In the data rows, the value 128 means zero.
A hidden rule labels the rows of this table. It goes by one to three of the table's principal directions, not those with the most spread.
tensor([032, 137, 097, 165, 110, 124, 101, 133, 160, 126, 129, 126, 123, 075, 116, 112, 111, 084,
        125, 175, 111, 125, 133, 093, 150, 171, 137, 147, 104, 167, 115, 141, 184, 181, 093, 118,
        120, 098, 093, 131, 192, 139, 147, 154, 131, 125, 114, 077]) 2
tensor([126, 117, 118, 156, 129, 082, 064, 117, 145, 116, 140, 162, 155, 090, 134, 067, 162, 109,
        107, 115, 094, 165, 167, 120, 149, 156, 176, 167, 103, 135, 164, 114, 120, 064, 141, 093,
        150, 129, 169, 112, 107, 168, 117, 143, 072, 151, 146, 100]) 1
tensor([061, 131, 082, 148, 131, 115, 115, 161, 123, 161, 114, 112, 156, 080, 172, 145, 127, 107,
        150, 125, 155, 106, 102, 096, 140, 096, 133, 119, 105, 177, 150, 117, 164, 207, 088, 110,
        137, 126, 129, 171, 133, 133, 121, 139, 164, 144, 154, 109]) 1
tensor([154, 099, 130, 098, 184, 166, 149, 121, 129, 118, 099, 142, 126, 149, 112, 097, 152, 063,
        131, 110, 115, 131, 121, 121, 089, 128, 130, 129, 136, 145, 121, 168, 112, 133, 099, 108,
        149, 130, 137, 127, 133, 128, 101, 133, 128, 081, 126, 117]) 1
tensor([091, 172, 104, 046, 144, 150, 105, 102, 138, 114, 115, 129, 138, 150, 157, 151, 131, 131,
        163, 163, 138, 130, 131, 127, 149, 161, 107, 081, 123, 121, 078, 138, 150, 212, 086, 168,
        111, 153, 093, 094, 159, 140, 143, 163, 160, 121, 097, 138]) 1
tensor([153, 156, 156, 050, 102, 126, 126, 160, 075, 167, 071, 161, 057, 143, 024, 140, 131, 195,
        083, 140, 069, 112, 181, 209, 095, 143, 106, 106, 135, 139, 167, 112, 040, 113, 152, 083,
        179, 156, 113, 146, 142, 148, 099, 127, 097, 114, 135, 158]) 3
tensor([092, 085, 103, 152, 147, 113, 084, 126, 158, 124, 108, 146, 184, 116, 090, 093, 141, 086,
        131, 112, 112, 092, 184, 125, 113, 173, 135, 206, 074, 150, 185, 133, 081, 127, 151, 082,
        098, 098, 118, 128, 143, 166, 170, 135, 078, 155, 105, 105]) 1
tensor([138, 141, 141, 172, 048, 105, 166, 155, 093, 169, 127, 093, 085, 141, 088, 182, 062, 228,
        094, 113, 149, 099, 113, 173, 153, 075, 120, 113, 135, 104, 158, 089, 089, 100, 184, 124,
        117, 127, 140, 172, 109, 095, 105, 109, 125, 154, 108, 169]) 1
tensor([182, 139, 129, 080, 094, 134, 158, 165, 056, 136, 124, 114, 127, 162, 140, 146, 114, 124,
        102, 121, 134, 149, 075, 105, 103, 102, 095, 119, 188, 060, 091, 077, 148, 076, 098, 193,
        151, 142, 118, 111, 090, 076, 106, 040, 119, 160, 116, 155]) 1
tensor([109, 096, 125, 217, 127, 095, 130, 144, 154, 134, 147, 120, 144, 074, 127, 106, 123, 105,
        134, 138, 118, 119, 137, 112, 129, 147, 129, 181, 114, 148, 156, 115, 158, 092, 173, 115,
        118, 086, 118, 144, 147, 137, 172, 126, 113, 144, 159, 094]) 2
tensor([050, 137, 101, 129, 167, 177, 096, 081, 201, 052, 185, 131, 192, 119, 200, 115, 155, 011,
        197, 184, 153, 133, 108, 004, 139, 173, 122, 154, 107, 157, 049, 177, 255, 241, 013, 182,
        078, 100, 091, 069, 167, 130, 179, 124, 171, 137, 115, 070]) 1
tensor([118, 144, 128, 179, 049, 128, 145, 147, 117, 081, 156, 092, 134, 123, 132, 157, 100, 134,
        108, 154, 141, 111, 105, 081, 139, 113, 105, 156, 163, 108, 081, 119, 198, 091, 096, 170,
        118, 076, 108, 128, 144, 090, 123, 072, 112, 163, 083, 115]) 4
tensor([085, 128, 099, 190, 059, 079, 141, 212, 096, 173, 069, 103, 074, 029, 087, 140, 092, 114,
        088, 144, 106, 089, 103, 155, 108, 127, 130, 122, 134, 178, 172, 113, 162, 146, 140, 088,
        180, 068, 079, 212, 192, 102, 106, 097, 137, 131, 147, 116]) 1
tensor([198, 124, 115, 069, 111, 127, 129, 165, 045, 174, 068, 164, 083, 138, 018, 110, 116, 158,
        053, 110, 068, 119, 159, 186, 114, 130, 112, 110, 150, 136, 176, 071, 029, 059, 167, 064,
        207, 176, 143, 142, 103, 122, 075, 098, 049, 103, 132, 150]) 1
tensor([164, 112, 129, 078, 101, 171, 177, 161, 088, 120, 065, 140, 090, 129, 077, 120, 147, 102,
        063, 093, 102, 109, 120, 160, 075, 121, 128, 106, 187, 083, 108, 166, 105, 059, 122, 113,
        152, 095, 092, 179, 157, 107, 080, 102, 098, 076, 065, 148]) 2
tensor([160, 135, 115, 146, 126, 127, 109, 117, 124, 145, 090, 180, 115, 073, 136, 080, 148, 103,
        101, 121, 121, 139, 133, 101, 134, 130, 138, 112, 138, 138, 136, 118, 111, 106, 111, 082,
        127, 134, 102, 139, 130, 150, 142, 130, 080, 098, 099, 096]) 3
tensor([107, 133, 144, 014, 144, 164, 159, 091, 115, 133, 111, 103, 095, 226, 089, 173, 109, 151,
        176, 133, 121, 124, 130, 210, 120, 195, 136, 104, 098, 099, 141, 165, 098, 208, 174, 178,
        102, 144, 104, 093, 147, 120, 099, 168, 173, 122, 133, 203]) 1
tensor([122, 185, 136, 049, 123, 124, 133, 136, 106, 130, 079, 117, 088, 168, 080, 178, 132, 216,
        117, 134, 117, 107, 162, 185, 133, 098, 108, 094, 129, 159, 135, 127, 072, 162, 099, 089,
        159, 164, 124, 125, 154, 138, 086, 172, 125, 115, 108, 155]) 1
tensor([096, 129, 114, 075, 181, 178, 132, 115, 149, 103, 123, 115, 172, 158, 158, 155, 137, 109,
        187, 137, 159, 103, 126, 127, 119, 133, 108, 100, 117, 147, 089, 170, 148, 221, 105, 156,
        101, 135, 111, 133, 142, 144, 144, 166, 188, 102, 114, 136]) 4
tensor([061, 122, 104, 157, 145, 114, 093, 091, 179, 134, 167, 132, 160, 105, 157, 108, 096, 087,
        152, 179, 131, 151, 138, 109, 160, 207, 151, 134, 090, 137, 124, 112, 163, 185, 153, 156,
        098, 128, 106, 098, 138, 123, 182, 151, 158, 127, 131, 095]) 1
tensor([163, 107, 106, 102, 102, 049, 080, 170, 085, 184, 078, 143, 121, 087, 103, 101, 119, 131,
        084, 125, 085, 140, 170, 223, 107, 185, 152, 096, 116, 113, 204, 072, 086, 087, 210, 118,
        213, 127, 144, 173, 101, 118, 096, 099, 125, 138, 166, 167]) 4
tensor([090, 100, 110, 213, 143, 126, 096, 107, 190, 139, 139, 166, 158, 048, 165, 073, 136, 075,
        145, 140, 135, 126, 143, 086, 148, 154, 155, 139, 098, 150, 141, 147, 159, 144, 147, 104,
        082, 099, 117, 166, 142, 172, 179, 162, 128, 111, 120, 076]) 2
tensor([255, 088, 183, 110, 087, 113, 182, 128, 044, 203, 099, 132, 069, 208, 083, 131, 102, 211,
        066, 068, 121, 161, 117, 218, 093, 109, 135, 124, 164, 029, 200, 067, 000, 000, 236, 132,
        145, 163, 151, 124, 042, 071, 093, 060, 066, 134, 126, 201]) 2
tensor([062, 098, 138, 089, 255, 181, 115, 052, 218, 114, 201, 144, 163, 179, 182, 090, 183, 068,
        239, 141, 117, 180, 114, 076, 147, 175, 147, 177, 078, 129, 105, 193, 166, 203, 116, 168,
        052, 173, 150, 029, 155, 194, 177, 220, 153, 134, 201, 098]) 1
tensor([230, 138, 139, 040, 117, 128, 156, 156, 051, 173, 062, 127, 120, 177, 136, 171, 110, 177,
        117, 083, 172, 112, 107, 199, 086, 068, 128, 045, 155, 105, 169, 098, 053, 151, 140, 132,
        168, 166, 147, 186, 052, 088, 056, 077, 173, 114, 119, 214]) 1
tensor([126, 153, 122, 117, 090, 094, 123, 147, 112, 166, 103, 132, 124, 119, 115, 163, 106, 191,
        104, 107, 151, 094, 146, 168, 132, 091, 144, 108, 115, 132, 182, 101, 065, 141, 146, 093,
        127, 138, 142, 177, 106, 129, 105, 124, 139, 149, 112, 162]) 3
tensor([117, 145, 124, 139, 130, 086, 084, 136, 153, 131, 142, 143, 149, 082, 179, 120, 151, 130,
        148, 128, 138, 138, 132, 118, 136, 116, 148, 117, 111, 136, 142, 121, 154, 147, 117, 130,
        128, 130, 143, 142, 117, 156, 140, 132, 156, 161, 161, 128]) 3
tensor([120, 135, 146, 109, 159, 132, 106, 104, 145, 121, 175, 142, 148, 158, 146, 118, 142, 141,
        166, 128, 129, 159, 125, 106, 144, 124, 146, 159, 109, 130, 133, 133, 122, 137, 121, 141,
        102, 164, 171, 080, 105, 168, 128, 149, 126, 161, 170, 125]) 1
tensor([045, 142, 098, 089, 128, 130, 089, 130, 161, 110, 131, 112, 166, 122, 173, 154, 146, 110,
        158, 139, 149, 111, 139, 127, 134, 139, 140, 104, 099, 128, 108, 164, 176, 216, 081, 158,
        116, 111, 126, 150, 151, 141, 123, 155, 191, 147, 114, 140]) 2
tensor([122, 119, 112, 094, 183, 125, 122, 150, 118, 158, 100, 135, 132, 111, 133, 118, 150, 109,
        142, 117, 116, 130, 129, 147, 111, 126, 120, 107, 120, 156, 142, 123, 114, 156, 129, 107,
        160, 155, 128, 140, 130, 145, 135, 152, 148, 108, 172, 126]) 1
tensor([138, 171, 166, 106, 178, 120, 136, 076, 125, 163, 142, 127, 066, 203, 061, 179, 109, 245,
        141, 133, 121, 106, 186, 181, 164, 104, 085, 111, 074, 198, 163, 111, 000, 180, 147, 058,
        140, 214, 178, 063, 107, 148, 153, 201, 127, 111, 179, 144]) 2
tensor([068, 130, 113, 096, 220, 180, 128, 081, 179, 079, 120, 132, 150, 143, 144, 107, 171, 042,
        178, 161, 113, 127, 144, 074, 118, 179, 099, 145, 108, 178, 067, 190, 167, 203, 051, 126,
        113, 123, 087, 068, 190, 152, 172, 193, 139, 076, 111, 068]) 2
tensor([196, 087, 124, 094, 182, 159, 111, 088, 106, 099, 142, 171, 169, 167, 120, 062, 167, 047,
        109, 107, 099, 168, 147, 087, 110, 177, 131, 166, 136, 107, 118, 114, 097, 054, 119, 126,
        149, 153, 150, 057, 072, 124, 137, 093, 059, 108, 129, 105]) 2
tensor([110, 157, 128, 106, 080, 117, 107, 111, 103, 120, 169, 117, 112, 152, 155, 134, 101, 120,
        135, 170, 120, 179, 088, 099, 153, 174, 139, 137, 137, 090, 096, 108, 177, 138, 100, 203,
        129, 136, 130, 056, 125, 106, 110, 092, 126, 178, 141, 129]) 1
tensor([191, 092, 105, 055, 110, 161, 211, 208, 013, 171, 034, 103, 070, 142, 032, 138, 078, 060,
        079, 115, 099, 102, 070, 184, 051, 153, 098, 094, 184, 122, 142, 103, 117, 122, 153, 138,
        208, 109, 067, 177, 144, 044, 063, 039, 134, 077, 131, 175]) 3
tensor([127, 149, 122, 011, 152, 123, 086, 141, 083, 125, 110, 163, 105, 154, 060, 100, 143, 102,
        097, 141, 054, 166, 152, 164, 104, 191, 139, 130, 128, 136, 128, 120, 076, 115, 110, 119,
        202, 176, 148, 071, 129, 148, 082, 124, 101, 126, 164, 134]) 3
tensor([188, 106, 097, 119, 096, 140, 130, 169, 082, 110, 103, 142, 161, 101, 125, 093, 116, 047,
        089, 127, 122, 129, 098, 088, 097, 141, 111, 127, 183, 088, 095, 095, 172, 066, 111, 164,
        155, 098, 100, 151, 111, 090, 115, 032, 099, 127, 085, 125]) 1
tensor([142, 089, 094, 153, 163, 117, 085, 149, 121, 128, 108, 179, 160, 052, 133, 027, 168, 029,
        108, 112, 087, 166, 130, 086, 121, 154, 168, 167, 137, 159, 146, 132, 142, 059, 117, 083,
        168, 119, 158, 138, 130, 184, 104, 135, 065, 107, 156, 067]) 2
tensor([197, 135, 103, 129, 115, 117, 122, 171, 070, 144, 080, 179, 106, 051, 097, 082, 134, 090,
        066, 119, 095, 125, 127, 119, 115, 117, 124, 091, 172, 158, 132, 096, 113, 061, 122, 075,
        204, 134, 134, 176, 113, 136, 092, 091, 086, 085, 135, 107]) 1
tensor([063, 156, 109, 137, 143, 094, 088, 151, 149, 195, 122, 137, 119, 061, 164, 136, 134, 188,
        155, 134, 147, 129, 144, 154, 173, 098, 135, 082, 094, 162, 155, 117, 130, 193, 138, 099,
        115, 162, 140, 177, 150, 196, 159, 212, 173, 133, 177, 126]) 2
tensor([155, 096, 142, 169, 169, 170, 153, 073, 148, 105, 161, 128, 113, 149, 118, 105, 141, 091,
        147, 126, 130, 141, 122, 093, 144, 155, 120, 156, 116, 147, 115, 145, 142, 127, 135, 114,
        097, 128, 106, 067, 134, 113, 180, 138, 096, 094, 148, 104]) 1
tensor([181, 060, 146, 108, 204, 154, 129, 094, 166, 087, 125, 148, 180, 173, 148, 061, 195, 063,
        163, 054, 119, 154, 132, 128, 098, 125, 172, 173, 116, 086, 145, 191, 113, 062, 151, 130,
        100, 118, 179, 118, 097, 170, 095, 155, 100, 122, 125, 145]) 1
tensor([090, 125, 139, 145, 061, 088, 163, 158, 083, 171, 135, 067, 046, 136, 066, 176, 056, 164,
        106, 157, 101, 130, 104, 208, 129, 191, 129, 128, 116, 114, 160, 098, 137, 139, 210, 164,
        156, 102, 091, 119, 160, 063, 125, 102, 157, 151, 181, 170]) 2
tensor([112, 127, 128, 163, 141, 141, 127, 090, 170, 088, 138, 118, 143, 127, 152, 124, 159, 117,
        167, 132, 141, 120, 138, 088, 152, 135, 118, 156, 105, 143, 115, 149, 179, 151, 105, 125,
        081, 104, 092, 098, 157, 141, 171, 157, 107, 134, 111, 108]) 1
tensor([087, 120, 107, 160, 174, 116, 060, 135, 179, 085, 127, 165, 178, 048, 148, 064, 191, 057,
        154, 116, 115, 124, 169, 084, 136, 128, 158, 154, 087, 200, 135, 176, 175, 144, 079, 073,
        134, 101, 158, 159, 149, 216, 132, 181, 125, 124, 154, 080]) 2
tensor([190, 089, 125, 091, 148, 153, 115, 154, 100, 078, 128, 168, 167, 130, 068, 075, 150, 053,
        094, 091, 088, 121, 146, 126, 082, 148, 142, 163, 150, 120, 125, 145, 100, 039, 145, 114,
        163, 115, 164, 139, 093, 147, 094, 076, 088, 119, 130, 136]) 3
tensor([091, 088, 120, 193, 087, 095, 116, 115, 174, 165, 135, 131, 135, 110, 089, 114, 087, 179,
        099, 104, 122, 109, 171, 198, 163, 158, 175, 148, 089, 079, 193, 121, 069, 076, 255, 107,
        068, 105, 136, 179, 130, 145, 147, 168, 102, 141, 085, 152]) 1
tensor([210, 083, 111, 106, 135, 158, 118, 117, 100, 075, 134, 141, 194, 161, 121, 084, 117, 054,
        116, 109, 132, 141, 126, 114, 114, 165, 143, 144, 153, 096, 109, 122, 131, 064, 150, 161,
        141, 115, 154, 116, 072, 108, 095, 068, 096, 114, 094, 141]) 1
tensor([132, 076, 153, 185, 161, 123, 118, 078, 188, 098, 186, 128, 141, 132, 140, 086, 142, 098,
        142, 114, 120, 165, 137, 141, 134, 186, 176, 177, 103, 105, 139, 160, 127, 082, 201, 134,
        087, 107, 133, 081, 129, 132, 178, 149, 114, 122, 155, 116]) 1
tensor([117, 183, 157, 119, 072, 145, 192, 150, 092, 117, 146, 061, 091, 185, 156, 214, 074, 194,
        141, 139, 176, 131, 038, 110, 131, 050, 102, 103, 174, 099, 065, 125, 167, 165, 074, 196,
        108, 135, 114, 113, 129, 068, 091, 093, 179, 158, 101, 155]) 3
tensor([152, 129, 134, 163, 103, 092, 139, 146, 116, 155, 145, 107, 131, 129, 147, 144, 085, 158,
        135, 139, 144, 137, 096, 128, 134, 112, 118, 134, 139, 106, 141, 077, 135, 113, 164, 163,
        123, 135, 131, 125, 103, 099, 139, 087, 138, 167, 144, 140]) 1
tensor([163, 130, 116, 064, 143, 157, 096, 131, 085, 119, 103, 170, 153, 141, 109, 080, 128, 091,
        103, 137, 107, 163, 140, 121, 117, 155, 140, 115, 154, 130, 107, 119, 098, 100, 103, 126,
        167, 160, 153, 119, 097, 152, 082, 119, 095, 094, 101, 110]) 3
tensor([220, 084, 107, 013, 143, 203, 142, 132, 055, 102, 076, 145, 201, 195, 181, 100, 168, 039,
        125, 068, 163, 152, 087, 105, 072, 116, 147, 101, 183, 052, 102, 145, 136, 098, 074, 186,
        144, 129, 143, 149, 052, 101, 040, 058, 118, 105, 065, 170]) 3
tensor([161, 148, 157, 083, 028, 091, 148, 151, 067, 165, 128, 091, 122, 220, 112, 204, 076, 242,
        098, 119, 150, 119, 123, 183, 112, 090, 129, 140, 145, 048, 181, 067, 064, 094, 158, 180,
        132, 140, 162, 134, 067, 069, 058, 047, 124, 215, 098, 207]) 2
tensor([094, 155, 115, 112, 094, 120, 145, 149, 144, 120, 103, 098, 105, 105, 161, 161, 136, 144,
        115, 140, 135, 124, 101, 143, 123, 112, 128, 089, 162, 097, 091, 146, 181, 143, 098, 153,
        130, 102, 078, 153, 186, 096, 118, 132, 157, 122, 088, 137]) 1
tensor([106, 069, 134, 164, 191, 158, 107, 093, 152, 112, 197, 141, 171, 137, 163, 081, 164, 042,
        191, 121, 122, 162, 106, 062, 125, 175, 152, 212, 088, 151, 143, 157, 160, 146, 130, 142,
        092, 127, 153, 059, 110, 162, 171, 128, 112, 156, 215, 087]) 2
tensor([094, 105, 153, 231, 079, 107, 153, 133, 148, 142, 172, 085, 105, 114, 165, 158, 110, 145,
        143, 130, 149, 123, 087, 113, 129, 107, 139, 161, 115, 118, 147, 140, 172, 136, 148, 152,
        100, 081, 128, 139, 134, 093, 144, 101, 152, 171, 159, 123]) 4
Which label does each new row get?
tensor([101, 157, 116, 024, 121, 122, 124, 139, 106, 149, 121, 106, 134, 214, 072, 196, 091, 205,
        140, 135, 120, 091, 149, 186, 131, 122, 104, 128, 109, 118, 155, 104, 050, 179, 142, 143,
        134, 178, 158, 105, 125, 126, 088, 131, 142, 177, 126, 188]) -> 3
tensor([087, 157, 153, 156, 123, 038, 063, 120, 188, 152, 158, 137, 139, 126, 129, 145, 152, 255,
        126, 097, 123, 129, 194, 181, 164, 071, 178, 161, 062, 147, 221, 107, 039, 115, 164, 056,
        117, 170, 207, 130, 100, 185, 120, 190, 114, 200, 164, 143]) -> 3
tensor([043, 152, 143, 151, 120, 113, 114, 082, 178, 111, 198, 065, 138, 203, 113, 188, 057, 207,
        200, 170, 159, 120, 144, 151, 199, 152, 127, 160, 055, 149, 130, 132, 136, 224, 164, 172,
        059, 141, 156, 069, 141, 139, 150, 192, 176, 183, 141, 152]) -> 1
tensor([170, 149, 165, 057, 147, 179, 193, 118, 089, 145, 120, 116, 082, 202, 144, 168, 133, 132,
        148, 127, 154, 142, 069, 106, 088, 089, 094, 106, 167, 102, 095, 140, 122, 170, 061, 168,
        120, 159, 106, 088, 122, 087, 114, 092, 158, 118, 135, 153]) -> 1
tensor([159, 123, 132, 212, 099, 099, 083, 120, 108, 125, 182, 157, 140, 080, 124, 090, 117, 123,
        100, 132, 129, 146, 153, 087, 165, 140, 138, 158, 112, 158, 146, 083, 126, 071, 144, 099,
        140, 128, 168, 112, 073, 146, 163, 096, 084, 147, 170, 095]) -> 4
tensor([207, 074, 137, 081, 175, 173, 167, 131, 099, 079, 115, 132, 143, 188, 046, 094, 133, 066,
        097, 098, 088, 116, 156, 158, 079, 156, 108, 149, 161, 110, 104, 160, 086, 029, 163, 129,
        174, 114, 167, 124, 109, 117, 086, 106, 099, 074, 112, 147]) -> 3
tensor([071, 150, 113, 160, 112, 107, 102, 149, 141, 175, 094, 158, 088, 033, 112, 118, 131, 131,
        117, 151, 120, 101, 163, 141, 141, 141, 133, 092, 096, 187, 161, 134, 135, 188, 125, 070,
        133, 110, 094, 196, 172, 170, 157, 173, 152, 102, 146, 106]) -> 4
tensor([095, 132, 149, 202, 146, 111, 112, 111, 184, 141, 189, 137, 124, 095, 145, 119, 122, 154,
        152, 148, 133, 140, 134, 102, 160, 115, 129, 145, 100, 152, 129, 124, 142, 143, 147, 117,
        092, 143, 144, 115, 130, 156, 190, 160, 145, 142, 173, 096]) -> 1
tensor([157, 104, 124, 145, 051, 116, 164, 175, 079, 152, 085, 116, 099, 113, 099, 139, 112, 127,
        068, 115, 110, 106, 107, 153, 084, 125, 129, 136, 170, 086, 158, 109, 119, 064, 155, 130,
        161, 081, 098, 179, 134, 072, 086, 051, 094, 137, 095, 145]) -> 2
tensor([114, 130, 128, 126, 132, 127, 117, 116, 131, 134, 093, 142, 101, 132, 069, 129, 151, 146,
        108, 132, 092, 091, 193, 149, 124, 147, 093, 138, 097, 159, 150, 134, 078, 131, 124, 073,
        144, 124, 111, 122, 154, 145, 152, 154, 087, 114, 113, 117]) -> 3
tensor([181, 096, 140, 110, 163, 144, 137, 150, 120, 126, 076, 161, 135, 127, 089, 094, 173, 097,
        105, 083, 109, 107, 152, 137, 070, 094, 133, 148, 138, 150, 166, 152, 072, 089, 113, 063,
        157, 121, 142, 168, 118, 146, 096, 113, 093, 099, 119, 124]) -> 1
tensor([206, 103, 157, 120, 160, 174, 147, 105, 105, 079, 178, 127, 181, 190, 186, 121, 167, 119,
        134, 074, 168, 159, 100, 079, 115, 069, 130, 149, 169, 086, 084, 145, 119, 050, 095, 157,
        115, 146, 192, 092, 048, 125, 113, 095, 109, 128, 127, 131]) -> 3
tensor([095, 131, 118, 130, 061, 101, 117, 136, 115, 147, 117, 124, 118, 148, 035, 137, 051, 150,
        094, 145, 108, 103, 159, 168, 143, 176, 146, 156, 091, 120, 180, 089, 084, 133, 184, 124,
        115, 115, 121, 142, 123, 110, 104, 104, 109, 163, 085, 156]) -> 3
tensor([126, 122, 145, 204, 077, 090, 114, 133, 152, 135, 180, 139, 127, 105, 114, 131, 117, 167,
        098, 138, 113, 117, 144, 111, 134, 117, 135, 183, 126, 114, 161, 100, 107, 064, 163, 112,
        115, 113, 151, 123, 118, 123, 152, 086, 088, 182, 141, 110]) -> 1
tensor([161, 164, 111, 160, 078, 108, 134, 163, 059, 146, 122, 128, 130, 094, 145, 137, 074, 136,
        092, 141, 154, 136, 089, 088, 148, 087, 118, 092, 163, 149, 113, 057, 142, 113, 101, 131,
        168, 145, 140, 155, 071, 095, 098, 072, 130, 128, 117, 113]) -> 2
tensor([129, 147, 121, 130, 057, 080, 105, 178, 115, 139, 132, 127, 151, 106, 109, 154, 082, 175,
        086, 125, 137, 101, 141, 163, 124, 101, 142, 111, 137, 097, 151, 084, 108, 099, 164, 141,
        141, 119, 150, 194, 091, 111, 099, 075, 152, 174, 101, 167]) -> 3
tensor([160, 111, 146, 094, 152, 173, 177, 141, 139, 118, 071, 120, 138, 164, 124, 161, 168, 171,
        137, 070, 152, 071, 141, 171, 085, 049, 105, 100, 148, 106, 127, 182, 082, 120, 133, 103,
        103, 116, 120, 200, 133, 140, 107, 156, 139, 094, 067, 166]) -> 4
tensor([133, 107, 100, 138, 086, 132, 124, 152, 086, 146, 097, 127, 137, 101, 139, 120, 114, 091,
        104, 121, 140, 124, 106, 125, 117, 139, 148, 116, 140, 126, 146, 117, 144, 132, 124, 129,
        151, 102, 116, 170, 115, 102, 093, 087, 121, 122, 110, 128]) -> 4
tensor([101, 153, 141, 178, 102, 140, 176, 141, 148, 132, 124, 080, 117, 107, 225, 196, 133, 180,
        176, 113, 203, 100, 065, 109, 137, 030, 117, 077, 145, 125, 098, 165, 196, 196, 091, 155,
        081, 100, 103, 191, 145, 115, 129, 150, 203, 133, 112, 141]) -> 4
tensor([103, 164, 125, 107, 084, 087, 099, 131, 146, 154, 067, 155, 082, 105, 073, 151, 149, 200,
        070, 140, 087, 078, 213, 192, 118, 137, 113, 105, 110, 135, 172, 125, 046, 126, 132, 057,
        156, 121, 100, 161, 173, 137, 132, 150, 094, 125, 076, 135]) -> 2
tensor([080, 179, 118, 106, 114, 136, 116, 105, 131, 071, 197, 081, 175, 179, 208, 172, 101, 106,
        182, 185, 172, 161, 069, 034, 157, 130, 113, 148, 137, 126, 050, 111, 231, 206, 021, 226,
        110, 138, 129, 037, 120, 087, 126, 089, 173, 188, 125, 109]) -> 1
tensor([116, 105, 127, 192, 074, 096, 157, 155, 137, 156, 087, 118, 070, 070, 063, 132, 106, 123,
        081, 135, 098, 081, 155, 177, 108, 165, 117, 122, 116, 125, 170, 117, 136, 109, 194, 098,
        138, 061, 055, 192, 175, 084, 161, 104, 124, 112, 109, 140]) -> 1
tensor([121, 102, 115, 117, 162, 161, 125, 097, 130, 129, 111, 142, 132, 146, 103, 118, 151, 093,
        125, 122, 117, 104, 163, 122, 118, 166, 102, 139, 102, 144, 132, 142, 091, 150, 121, 098,
        124, 128, 105, 103, 135, 127, 170, 140, 101, 099, 115, 113]) -> 4
tensor([152, 127, 129, 065, 149, 142, 122, 118, 093, 136, 090, 152, 108, 145, 093, 114, 153, 117,
        118, 126, 095, 134, 158, 163, 110, 174, 121, 113, 122, 136, 143, 127, 090, 128, 137, 110,
        161, 145, 110, 109, 125, 137, 122, 137, 104, 099, 138, 139]) -> 4
tensor([092, 136, 113, 171, 066, 104, 144, 184, 114, 138, 150, 106, 115, 081, 107, 139, 068, 120,
        101, 150, 119, 124, 081, 115, 134, 128, 129, 137, 154, 107, 111, 094, 181, 105, 153, 164,
        127, 101, 104, 158, 146, 097, 128, 079, 144, 160, 129, 126]) -> 3
tensor([080, 190, 142, 074, 151, 136, 129, 112, 131, 111, 154, 090, 107, 176, 154, 209, 140, 195,
        177, 155, 152, 112, 129, 132, 145, 094, 094, 102, 112, 181, 097, 156, 129, 231, 056, 135,
        140, 164, 150, 081, 152, 138, 124, 175, 189, 140, 174, 138]) -> 4
tensor([021, 166, 080, 198, 126, 098, 074, 128, 190, 125, 148, 137, 160, 024, 171, 121, 136, 108,
        165, 186, 139, 106, 155, 052, 191, 140, 114, 131, 082, 202, 116, 111, 229, 215, 077, 107,
        099, 108, 090, 145, 181, 175, 198, 180, 148, 148, 137, 063]) -> 2
